128 stands for zero in the data rows.
Some points:
[ 81 156 167  83 137 101 132 149 183 158  63 161 128 150 187 148  86  71
 110 110  96 178  97  76  99 129 178 140 169  91 103 153 207 114  63 136
 182 182  96 102 163 215 124  93 138 176  41  76]
[189  64 114 109 159 182 158 139  66  66 102  95 182 177  94  74  83 134
 117 128 152 148  60 132 126 128 183 130  68 104 157 182 144  55 123 148
 197  74  71  64 193 118  49 103 163 129  84 131]
[ 93 154 173 103 113  83 130 123 141 197  68 103 101 140 158 157 140  55
 105  96  80 175 110  65 100 148 173 119 166  83  94 149 187 150  64 133
 135 187 139 105 156 191 161 105 140 192 118  13]
[177 100 166 236 172 104  84 120 103  95 129 123 181 101  81 121 141 149
 156 155 123  71  89 137 199 174  96  66 123 186 173  99  91  86 106 182
 102  73 133 175 156  63 115  81 109 152 117 127]
[ 88 159 171  95 119  89 132 132 153 189  63 129 107 144 168 160 121  54
 112 101  84 175 106  68 102 142 174 123 171  87  97 150 195 137  61 136
 150 186 132 101 159 202 150 101 141 188  86  20]
[ 75  48  72 115 138 160 198 137  53 101 100 115 128 168 194 130  78 161
 101 139 202  80 170 197 150 113  63 109  79 134 191 133  77 123 202 120
  69 110 150 169  82 135 115 156 145  80 142 181]
[177 106 167 241 141  88  89 120 110  98 132 134 177  89  94 121 151 155
 158 152 112  70  93 141 204 160  77  77 100 193 164  85 103  89 106 184
  93  78 121 182 138  63 122  89 108 153 128 133]
[183 111 107  98 159 163 154 174 112  58  91 109 182 176 140  66  76 126
 105 119 139 167  66 118 113 117 183 157  77 100 136 174 181  57 113 125
 209 104  36  91 201 146  47 117 153 137  82 140]
[121 148 146 141 154  64  83  87 162 172 204 163  82  87 118 101 158 199
 134  26 127 175 162  73 115 155 155 155 176 112  70 120 103 176 114  85
 133 187  85  91 120 132 174 101 125 119 167 182]
[146 166 101  79  76 116 167 150 156 143 176 131  57  95  72 177 171  79
 148 138 111 121 151 169 102  58 124 182 132 179  91 106 117 169 157 103
  96 126 187 115  76 125 150 210 204 105  91  92]
[140 142 166 131  51 148 129 127 152 122 162 191 114  57 146 183 191 146
 120 106  99 100 114 160 187  44 109 120  75 185 117  76 146 139 140 166
  82 123 132 181  90 105 122 148 148 179 187 126]
[182  55 153 152 176 196 121  90  75  83 110  96 182 153  58 109 105 141
 135 142 158 109  67 139 156 156 168  80 109 111 183 170  89  68 114 175
 155  59 144  92 196 100  63  76 141 135  93 124]
[162 128 173 204  51 116  96 120 134 109 145 169 157  65 142 135 171 167
 151 121  91  85 101 147 212  85  71 110  66 185 136  70 139 108 119 181
  81 103 104 184 103  79 128 122 117 166 166 144]
[114  43  65 124 127 145 188 186 116  93  88 113 119 148 180 163  73 130
  75 147 199  52 160 168 163 152  66  84  95 133 178 166  72 130 190 159
  78 110 139 182  88 112 100 153 153  79 144 174]
[ 94 152 172 114 110  78 129 116 131 204  79  77  98 132 149 152 158  60
  90  94  76 177 112  65 103 154 171 120 163  78  92 146 177 159  68 123
 123 186 140 111 153 180 168 113 135 190 155  22]
[156 132 172 178  46 134 105 122 139 113 151 179 144  59 148 150 179 166
 139 110  93  94 105 150 206  64  81 113  67 182 131  69 144 117 124 179
  81 109 110 187  99  86 126 131 124 169 177 143]
[ 81 159 169  88 128  93 132 141 169 173  62 150 117 148 179 158 104  62
 113 104  90 178 103  69  98 135 175 132 172  90 101 153 203 126  64 138
 166 185 116 101 161 210 140  98 140 185  58  44]
[ 62 161 112 119 162 196  93  36  97 120 132 138 155 200 144  64 102 162
 175 169 175 127 177 175  81 140  86 140 117 144 173  78 128 127 194  79
 131 115 166 142  94 149 165 147  80  87 141 160]
[123 166 147 135 167  79  64 115 162 142 196 203 116  84 110  93 143 187
 196  53 112 145 184  91 104 156 144 150 181 139  79 101 105 177 124  83
 148 183 109  79 115 129 176  88 110 104 155 175]
[179  89 165 219 189 133  82 116  91  92 125 115 182 114  70 123 131 147
 152 156 137  75  83 138 189 178 116  61 139 171 183 116  77  83 105 182
 112  67 144 164 173  65 100  74 114 149 108 125]
[113 159 160  83 152 117 136 170 195 114  68 164 154 155 189 115  67  95
  98 113 112 181  87  86 104 118 178 161 148  86 109 158 209  84  72 125
 201 163  56 113 177 215  88  95 134 161  46 134]
[ 59  70  75 111 143 174 194  99  51 106 104 118 132 176 194 110  84 163
 115 140 201  92 173 203 134 104  67 117  83 131 193 115  84 118 204 101
  76 109 154 162  85 142 125 159 137  81 141 178]
[133 149 159 109  55 149 140 127 156 128 166 188  99  58 132 196 192 126
 118 105 101 106 120 166 172  41 119 129  82 183 113  81 141 148 144 158
  84 127 145 173  84 114 124 154 165 188 177 110]
[186  50 142 132 166 196 137  98  65  77 108  94 182 164  65  98  98 140
 128 136 160 122  65 140 146 145 177  97  89 106 178 176 104  62 119 168
 171  61 125  74 194 107  57  83 153 130  90 124]
[130  62  57 128 118 140 180 192 156 104  82 113 115 142 171 174  78 111
  70 160 197  46 155 154 162 167  75  68 112 126 168 181  75 131 177 176
  92 103 133 183  94  98  99 150 157  77 141 161]
[ 54 147  99 117 156 197 127  32 105 116 126 133 148 199 164  70  99 164
 161 160 187 125 176 186  84 125  80 135 104 138 183  84 117 118 201  78
 118 108 163 150  90 150 156 155  96  84 140 161]
[173 136 117  90 155 151 149 181 141  60  86 120 177 171 160  72  71 125
  99 119 133 175  68 110 109 116 181 168  92  96 126 170 192  59 102 120
 208 118  32 104 199 163  49 119 146 144  77 143]
[181  77 164 198 192 163  88 106  85  89 121 107 184 128  63 123 124 145
 147 153 147  82  80 139 179 175 138  64 143 147 189 137  74  79 106 182
 124  64 151 143 189  77  88  73 120 143 101 121]
[110 177 148 131 177 112  52 139 122 129 181 196 154 116  89  87 129 169
 215 113  93 137 186 111  94 162 130 150 173 159 102  86 120 173 142  81
 157 170 147  91 107 130 178  87  88  94 149 162]
[136 161 147  83 154 129 140 178 188  91  71 149 166 159 185 100  66 106
  96 116 118 180  79  91 104 118 181 166 131  89 114 162 206  73  82 120
 205 149  43 117 185 202  72 102 133 157  58 144]
[171 122 170 227  70  98  93 117 126 105 139 157 166  71 128 125 164 164
 156 133  95  81  98 144 213 109  65 103  70 189 145  71 132  99 113 183
  82  93 108 185 113  69 128 113 112 159 154 143]
[182  64 159 174 185 184 102  94  82  84 114 100 185 140  59 116 113 143
 140 148 156  96  72 142 166 167 156  70 129 126 187 155  76  75 109 181
 140  61 154 119 197  87  71  72 130 139  96 121]
[ 94  39  71 119 135 150 194 169  79  93  92 114 124 157 188 147  74 148
  86 140 202  63 169 185 161 134  63  98  85 133 185 150  74 127 199 139
  70 112 144 175  85 122 106 154 150  78 144 178]
[ 52  96  79 111 146 186 180  61  70 108 113 121 138 186 192  93  90 166
 132 145 198 109 174 202 115 103  71 121  89 132 191 100  93 114 207  87
  86 108 158 159  88 147 134 161 127  78 142 174]
[ 85 143 164 131 113  72 125  99 118 210 116  42  95 117 135 137 182  97
  54  96  70 179 121  64 110 161 169 129 155  77  84 143 155 173  80 106
 110 188 123 120 145 161 173 121 131 170 197  83]
[138 176  61  84  92 136 151 148 194 176 124  84 103 115 136 189 131  68
 120 202 184 128 132 120 138 174 138  46 111  53 141 214  65 110 120 191
 144  96 136 179 147  75 105 136 171  69 128 105]
[105 141 149 143 137  59 106  79 138 198 187  89  76  99 123 112 178 179
  65  45  90 193 131  64 118 162 160 149 164  89  72 136 118 177 103  87
 117 186  85 110 128 139 175 113 128 139 187 171]
[159  89  68 131 101 105 172 203 111 134 149  76  75 129 105 156 144  88
 143 195 100 139 179 109  72  95 102 211 211  53  76 138 146 176  99  75
 115 134 181  57 121 101 147 196   0 138 120 101]
[158 152 131  86 157 140 144 182 170  73  77 136 173 165 176  83  66 118
  96 117 127 178  74 101 106 115 182 169 111  90 122 166 200  64  92 117
 209 135  36 114 196 186  59 114 135 151  67 146]
[160 109  64 124  95 106 173 195 126 136 155  78  70 126  93 156 150  86
 150 186 101 135 176 125  68  89 103 208 206  89  74 135 136 179 116  74
 116 132 185  62 106  99 152 213   1 103 101  96]
[ 90 177 141 130 176 152  48 117  73 124 160 167 165 162  91  76 115 160
 209 161 118 134 180 136  87 161 113 149 154 163 133  77 135 161 165  82
 157 148 166 113  99 136 177 102  67  92 143 154]
[146 123  45 117  99 132 165 172 198 143  87 102 108 129 151 190  98  79
  87 196 194  73 132 131 148 179 102  46 139  94 151 202  69 125 147 191
 121  96 136 186 116  78 105 145 163  74 139 133]
[143  90  49 130 109 134 173 184 185 121  81 109 109 134 161 184  83  92
  75 180 197  54 143 137 156 178  88  53 131 113 159 192  72 127 161 187
 107  98 134 186 102  85 104 149 160  75 140 148]
[147 136 169 152  47 146 115 125 146 117 156 186 130  56 153 165 187 159
 130 104  94  97 110 156 197  50  97 115  69 182 121  73 147 129 131 174
  81 117 120 185  92  95 125 139 135 174 186 140]
[188  52 129 118 162 192 151 116  62  72 104  93 182 171  78  85  90 138
 124 131 157 138  64 137 134 135 181 113  76 106 167 181 125  59 122 161
 189  61  99  62 191 113  53  93 158 129  89 127]
[138 163 134  82  67 134 157 135 158 137 174 169  71  72  94 198 185  92
 133 118 108 114 134 171 137  47 130 157 104 185 101  93 127 163 158 132
  88 128 172 149  78 128 134 176 204 178 129  90]
[ 49 124  87 114 150 195 154  36  93 110 120 126 142 193 181  79  94 168
 147 151 196 117 174 198  98 111  73 127  96 135 189  91 103 114 203  80
 101 106 160 153  91 150 146 160 112  82 141 169]
[152 147  73 103  82 109 170 172 147 144 165  99  60 115  75 163 159  81
 154 164 107 130 163 153  78  73 113 199 172 150  80 123 121 176 143  82
 107 128 190  83  86 109 158 235  95  52 103  92]
[157 129  67 115  88 103 172 187 138 142 159  87  64 121  83 160 153  83
 151 176 101 132 172 139  70  81 105 205 193 123  77 131 124 178 133  74
 112 129 190  70  95 102 155 230  36  71 102  94]
[ 90 146 169 124 112  75 126 107 122 206  95  54  97 125 143 146 173  72
  70  97  75 176 118  64 107 156 170 122 158  78  87 146 167 167  72 115
 114 185 133 115 148 171 170 118 133 180 182  49]
[144 152  50 104  94 134 159 161 201 161 101  91 106 121 142 189 114  70
 104 205 189 102 128 122 145 179 122  44 136  71 145 208  66 117 131 192
 136  95 138 182 132  75 107 140 170  73 134 119]
[151 160  84  89  81 113 171 162 153 145 170 114  57 107  71 168 164  79
 151 151 108 126 158 164  87  65 116 193 154 169  83 114 115 172 151  90
 100 126 191  99  79 119 156 228 162  68  95  91]
Along one direction, these points spread out more than along any other. How many in every 100 of the points above lie lower along it than each point below? Answers are rounded to whole numbers. More than half of the points above lie lower than the first one.
[123 159 145 139 163  67  72  98 168 156 200 190  98  83 116  97 151 194
 169  33 127 157 178  82 109 155 150 152 181 129  73 111 100 176 119  82
 138 182  95  84 118 130 175  96 120 113 159 178] 79
[100 177 145 131 176 130  46 134  95 124 169 182 162 138  87  82 122 163
 215 141 101 135 183 123  91 160 123 150 166 163 118  78 131 168 151  80
 157 159 158 101 102 133 177  92  76  94 146 157] 60
[ 92 159 167  80 143 109 132 160 191 139  65 167 139 151 190 134  72  81
 103 113 104 179  91  78 100 123 177 151 161  90 107 155 208  97  67 131
 193 173  74 108 169 217 106  93 137 170  40 111] 88
[175 116 170 239 101  84  91 118 116 101 136 146 172  79 111 119 159 159
 158 143  99  75  95 142 212 137  70  90  81 195 154  74 119  93 107 183
  87  85 114 184 123  66 128 100 109 156 141 135] 25
[ 88 144 159 138 119  64 120  91 122 209 143  42  90 111 129 128 188 124
  46  87  69 182 123  62 111 163 167 136 154  78  80 143 143 173  90  99
 110 186 107 119 138 151 172 119 128 159 203 121] 87
[140 169 118  77  73 126 163 143 158 142 175 153  61  82  82 192 177  84
 137 125 110 116 143 171 119  52 128 169 115 185  96  97 121 169 160 118
  91 127 179 133  75 130 142 191 216 147 102  89] 60
[116 171 147 134 173  93  56 130 146 135 188 204 139  97 101  88 133 177
 210  80  98 139 188 100 100 158 138 150 177 151  89  93 111 175 132  81
 154 179 127  80 112 126 179  86 102  98 151 167] 69
[ 82 173 133 124 172 171  52  89  68 125 149 155 164 181 102  70 111 160
 199 172 136 130 179 147  82 159 104 147 145 158 152  75 140 151 176  82
 153 136 170 126  97 142 177 118  66  91 142 155] 52
[134 156 148  91  64 142 148 131 157 132 170 184  83  62 113 201 189 109
 122 111 106 111 128 169 155  43 126 140  93 185 106  85 135 157 153 144
  84 128 157 163  79 121 127 164 186 187 158  94] 56
[114 144 146 141 143  60  94  80 150 186 198 125  74  95 120 107 170 193
  98  28 115 189 147  68 116 157 156 153 170 100  69 129 110 177 109  85
 126 188  84 101 122 135 174 106 125 129 176 177] 83
[190  85 106 103 157 173 157 161  82  61  97 101 182 178 117  68  79 133
 110 123 147 159  65 126 122 120 183 146  68 106 147 179 165  54 120 136
 204  89  50  76 197 128  46 112 161 133  84 134] 52
[ 95 139 154 143 127  63 113  84 126 205 166  57  83 105 126 121 185 154
  48  70  74 183 124  64 114 162 163 144 160  82  76 140 129 176  96  92
 114 186  96 116 134 146 173 118 128 150 197 150] 85
[ 72 171 122 123 167 187  69  58  79 122 138 146 159 192 123  64 105 160
 188 175 159 129 177 160  81 152  92 143 132 151 164  77 137 136 188  81
 144 124 169 136  98 145 170 133  72  91 140 158] 44
